Each row is where one point has got to under a steady rotation. How many steps took it there?
The counts run from 0 to 913.
[ 4.20  0.92 -1.26  1.21  0.20 -0.15  0.31  2.45 -2.42 -0.57 -2.65 -1.35
  3.08  0.50 -1.46 -1.52 -0.79 -2.40  1.73 -1.48  0.36  1.54 -2.20  2.37
 -0.39  1.65 -0.55  1.35 -4.55  0.67  0.33  0.70  3.28] : 614
[-2.41  2.77 -1.21 -1.38  0.80 -1.84 -0.94  2.27  2.22  1.98  2.03 -0.56
  1.41 -4.86  0.91  1.54 -0.23 -2.75 -1.22 -2.09 -1.93 -3.39  1.53 -2.37
 -0.34  1.94  0.59 -0.51  0.53 -1.82 -0.83 -1.08 -1.94] : 574
[-0.60 -0.86 -0.14 -2.65  1.13 -1.78 -0.09  4.85  1.44  1.08 -4.94 -0.45
  1.98  1.03 -0.21 -2.28  0.05  4.09 -1.46  0.01  0.93  1.20 -0.45 -1.12
  0.41  1.44 -2.89  0.72  0.39  1.54  0.20 -2.53  1.55] : 164
[-0.47 -0.28  1.49 -0.04  0.02 -1.27 -0.12  3.55  1.08  1.31 -4.47 -0.12
  4.68  1.00 -1.51 -4.06  1.02  2.35 -0.20  2.29  2.53  0.67 -1.39 -1.14
  1.23  0.65  0.13  0.61  0.71  2.46 -0.23 -0.77  1.82] : 822
[-0.45  2.28  0.53  0.42 -2.54 -0.41 -0.90  2.39  0.33  0.37 -3.23  0.58
  4.06  0.36 -1.81 -4.73  0.22 -1.84  2.13  1.32  2.81  0.53 -0.06 -2.11
  0.62  1.60 -2.85  2.99 -0.72 -1.43  1.10 -0.65  0.45] : 609
[ 1.21  0.83 -3.62 -1.12  1.07 -0.29 -1.63 -1.19 -0.57  0.67 -2.19  1.28
 -0.62  4.17 -2.25  0.63 -2.47  0.81  0.82 -1.23  1.15  0.67 -0.18  2.29
 -0.68 -2.11  2.21  0.21  2.26  3.22 -2.85 -2.42 -1.85] : 8
[-2.10  3.28 -0.03 -0.06  0.83 -0.13 -3.09 -0.26  3.87 -1.22 -1.15 -0.33
  1.71  1.09  1.13 -3.05 -2.24 -1.10  1.74  1.68 -0.10 -1.97 -0.54  1.10
  0.05 -0.36 -0.88 -0.21  2.88 -1.36 -2.88 -1.33 -3.62] : 309
[-0.19  0.08 -3.01 -1.35 -0.52 -2.34  0.05  2.56 -0.27  3.13 -3.27  1.26
  1.13 -0.48  0.63  0.51 -1.19  1.35 -1.08 -1.93 -0.37 -0.30  1.83 -0.43
 -2.32  2.91 -0.85 -1.45  1.03  2.10  1.46 -5.47 -0.75] : 378
[-0.88 -1.91  1.19  1.70 -4.28 -1.55 -0.63  1.80 -2.96 -0.08 -0.20 -0.84
  2.03  0.33  1.88 -0.40 -3.49 -2.26  1.29 -0.82  1.66 -2.37  1.49  0.83
 -2.97  1.07 -3.06 -0.60  1.09 -0.33 -2.47 -0.34 -3.04] : 408
[ 3.84  3.02 -1.14 -0.29  1.02  0.96 -0.62  3.04 -1.77  0.62 -2.32 -1.22
  3.09 -0.35 -2.47 -0.31  0.17 -2.98  1.58 -1.00 -0.07  1.46 -1.26  2.17
 -0.39  0.48 -0.31  2.03 -4.20  0.63  2.09  0.61  2.92] : 613
[-0.34 -0.10 -3.87 -3.90  1.39 -1.70 -0.95  0.89  1.41  0.48 -0.01  0.35
  1.75 -1.83  0.94 -1.45 -0.15 -1.19 -0.16  0.89  1.29 -2.73  0.65 -4.06
  0.18  1.13  3.05  2.15  1.03 -3.66 -1.05 -3.00 -0.74] : 77
[ 1.47  3.42  0.08  1.18  1.89  0.63 -1.79 -2.08 -0.33 -0.85 -0.02 -1.59
  1.42 -0.12 -1.19  0.76 -3.34 -2.11  0.85 -0.59 -0.76 -1.00 -1.61  4.25
 -0.11 -2.97  2.83 -1.46  0.80  1.79 -3.07  1.27 -2.50] : 305
[ 4.38  1.51  0.20 -1.47 -0.44  0.17 -2.27 -3.82  2.14  0.57 -1.53  2.34
 -0.37 -0.41  2.71  2.04 -1.38 -3.13 -2.20 -0.75  1.37  0.70  1.13 -1.58
 -0.94  1.59  3.53 -0.16  0.54 -2.26 -1.65 -1.01 -1.05] : 71
[ 2.62  0.34  4.59  0.93 -0.70 -1.74 -1.75  0.41 -1.01 -1.43 -4.63  0.06
 -0.42  0.45  1.43 -1.37 -2.73  0.88 -2.89 -1.57  2.70  1.48 -0.55  1.30
  1.79 -0.84  0.58 -1.77 -2.01  1.17 -2.17  0.86  1.60] : 646
[ 4.42 -0.86 -2.33  0.90  0.22 -0.39  0.23  1.06 -1.77 -1.14 -2.54 -1.48
  1.84  2.12 -0.77 -2.07 -2.23 -2.09  1.62 -1.36  0.63  1.08 -2.56  2.50
 -0.37  2.27 -1.85  1.58 -3.75  0.19 -0.96 -0.32  2.14] : 615
[ 0.86 -1.85  0.87 -0.60  1.23 -0.11 -0.38  2.66  2.55 -2.00 -3.08 -2.51
  3.37  1.02  2.95 -1.66 -3.07  0.70  1.09  0.21 -1.53 -0.91 -1.71  2.11
 -1.50  1.70 -4.44 -1.02 -0.12  0.52 -2.63 -1.28 -1.34] : 145
[-1.45  0.35  1.53 -0.65 -0.56 -1.63 -1.59  2.58  1.42  4.08 -3.24  0.99
 -1.23 -0.18  1.91  2.53 -2.15 -0.96 -3.08 -2.84 -0.75 -0.50  2.35  0.34
 -0.24 -0.43 -0.87 -2.31  0.87  3.25 -1.32 -1.68 -1.60] : 856
[-1.99  0.08 -3.83 -0.97 -0.37 -1.51 -3.78 -0.82  0.65  0.46  0.18  2.09
  0.34  1.26  0.36 -4.18 -1.48  0.39  0.87  1.43 -1.95 -1.74  1.74 -2.90
 -2.08 -0.35  0.95 -1.43  1.82 -2.16 -2.59 -2.25 -2.27] : 867
[-1.15  1.12 -1.56  0.07  0.36  0.34 -1.47  2.21 -1.38  3.22  0.72 -0.56
  4.78  0.45 -3.83 -0.49  1.66  0.40  1.12  2.69  0.03 -1.60  0.34 -1.21
 -2.20 -2.46  2.91  0.70  2.55  3.11 -0.68  0.58 -1.06] : 29
[ 1.11  1.02  2.02 -0.85 -1.86  0.85  0.23 -1.01  2.69  1.96 -3.79  0.52
  2.01  1.24 -3.64 -2.20 -0.83 -2.85  0.37  0.51  0.74  2.36 -1.52 -2.14
  0.73 -0.29 -4.68  2.69  0.77  0.14 -1.25  0.47 -1.20] : 133
[ 0.69  0.63  0.42  1.60  0.89  0.25 -0.21  2.47  0.14 -2.20 -1.95 -1.54
  5.94  0.61  0.32 -1.69 -2.04  0.12  3.94  1.34  0.20 -1.35 -1.59  4.30
 -1.97 -0.56  1.04 -1.15  0.55  2.58 -1.00  0.00 -0.74] : 802
[-0.20  1.86 -3.77 -1.66  0.55 -0.46 -0.63  1.09 -2.66  1.79 -0.63 -0.18
  1.11  0.14 -1.52  0.17 -1.70 -3.29  2.07  0.21  3.58 -1.99  0.62  0.59
 -0.38 -1.64  2.22  3.62  1.65 -0.13 -0.14 -3.37 -2.28] : 586
[ 3.57 -0.75  0.67 -0.26  0.53 -1.33 -0.13  2.96 -0.94  0.04 -3.54 -0.22
  1.00 -0.11 -0.71  0.89 -1.28  2.86 -2.22 -3.06 -2.27  2.47 -0.86  1.59
 -0.80  0.26 -0.38 -3.19 -2.58  3.39 -0.49  0.95  3.52] : 168
[ 1.05 -3.28 -0.05  1.88 -0.47 -0.53 -1.57 -1.35 -0.39  1.04  2.53 -2.08
  2.42  0.96  2.40 -0.92 -1.53 -0.69 -0.59  1.35 -0.71 -2.20 -0.04 -1.36
 -3.20  2.84  0.80 -1.56  1.46  0.29 -5.88  1.08 -1.91] : 44
[ 2.29 -5.29 -2.61  0.37 -0.37 -1.06 -1.52  2.58 -1.41  1.27 -1.72  0.38
 -0.25  4.46  1.07  0.55  0.07 -0.81 -1.65 -0.25  2.39  0.23  0.44 -1.20
  0.15  1.09  1.08  2.13 -1.20  2.41 -3.83  0.88  2.00] : 534
[-1.51  4.75  1.18 -0.61 -1.26 -0.69 -1.88  1.93  2.30 -1.65 -0.35  1.95
  2.73 -4.61  1.50 -0.55 -1.92 -2.12  0.96 -2.14 -1.33 -2.07  1.86 -0.43
 -0.18  0.05  1.41 -2.34 -0.24 -2.98  1.11  0.03 -1.18] : 98
[ 3.01  1.67  3.15 -1.76  1.78 -0.75 -1.98 -1.60  2.34  1.24 -1.99 -2.39
 -0.90  0.42 -0.41 -1.01 -0.18 -0.17 -4.13  0.10  0.35  1.58 -1.45 -2.02
  1.16  0.83 -2.59  1.19 -0.73 -1.02 -4.00  1.23 -0.15] : 152
[ 0.19  4.94  0.61 -0.84  0.76  0.51 -4.25 -1.28  2.07  2.00  0.11  0.61
 -1.36  2.39 -3.53 -0.73  1.56 -0.26 -2.38 -0.18  0.49  2.18  0.48 -1.21
  0.86 -1.37  0.08  2.05  1.35 -0.12 -3.16  1.42 -1.48] : 498
[-1.40  0.31 -3.20  0.44 -2.20 -2.57 -0.87  2.37 -1.12  4.72 -1.08  0.64
  0.41  0.73 -2.99 -2.48  0.98 -0.16 -0.92 -1.70 -1.00  0.69  1.45 -3.39
 -0.93  3.18 -2.82  0.14 -1.02  0.89 -0.11 -1.61  0.90] : 873
[ 0.84  0.77 -1.64 -1.00  0.15 -1.29 -3.73 -0.37 -1.51  1.85  0.68  0.10
 -4.03  0.26  2.15  2.40 -2.63 -2.30 -3.35 -3.23 -0.84 -0.93  2.42  0.05
 -1.00 -0.43  0.35 -0.51 -0.91 -1.33 -3.24 -0.59 -1.62] : 385
[-0.72 -0.71 -3.04 -3.31  0.67  1.12 -0.54  4.37  0.18  0.04  0.84 -1.70
  2.66 -0.58 -0.68  0.27  0.09 -3.15  1.85  1.07 -0.02 -2.34  0.72 -1.86
 -1.39 -1.40 -1.86  4.59 -0.17 -2.85 -0.73  0.03 -1.05] : 423
[ 2.05  0.13 -2.06 -2.35 -1.55  0.57 -0.07  4.18  0.68  0.10 -1.87  3.13
  0.60 -1.30 -1.23  4.22  0.78 -1.84 -1.01 -3.92  1.08  0.93  1.76 -1.11
  0.85  0.65  1.42  1.76 -2.77  0.28  1.38  0.62  2.21] : 744
[ 4.70 -1.14  2.67  1.45 -2.26 -0.27 -0.28  0.53 -0.85 -0.32  0.24 -0.14
  1.91 -1.07  1.58  2.91 -0.42 -0.10 -2.66 -2.78  0.06  1.51  0.76 -0.52
 -2.37  4.09  0.44 -2.46 -1.90  0.65 -1.60  2.44  1.39] : 727
[-1.99  4.53  0.25  0.25  1.78 -0.36 -3.48  3.21  2.11  1.98  1.18 -0.81
  1.57 -1.29  0.29  0.96  0.42  1.25 -1.75 -1.56 -3.34 -0.79  1.34  1.85
 -2.23  1.84  0.05 -3.23  0.41  2.30 -0.87 -0.07 -0.94] : 16
[ 2.16  0.49 -0.97 -1.71 -1.43  2.10 -2.53  0.80  1.52  1.58  1.67  1.11
 -0.09  0.34 -1.18  3.13  1.57 -4.45 -2.33 -1.05 -0.34  1.08  2.07 -3.01
 -1.14  0.98 -0.39  3.56 -1.79 -1.85 -2.18  3.37 -0.14] : 235
[ 0.80  1.74 -1.21  0.09  0.27  1.36 -3.96 -1.20  1.98  2.49  1.67  1.42
 -1.51  1.57 -2.40  1.64  0.50 -2.41 -1.90 -1.25 -3.94  1.18  1.00 -1.13
 -0.52 -1.74  1.22 -0.47 -0.45  0.97 -4.20  3.51 -1.02] : 22
[-0.92 -0.83  1.19 -2.25  1.80  1.15 -1.04  2.37  3.19  1.16 -2.69 -0.02
  4.02  0.11 -1.72 -0.91  0.19 -0.82  0.13  3.32  0.72 -0.64 -0.53 -1.77
  1.24 -4.83  1.64  2.27  2.44  1.39 -1.29  1.24 -1.10] : 819
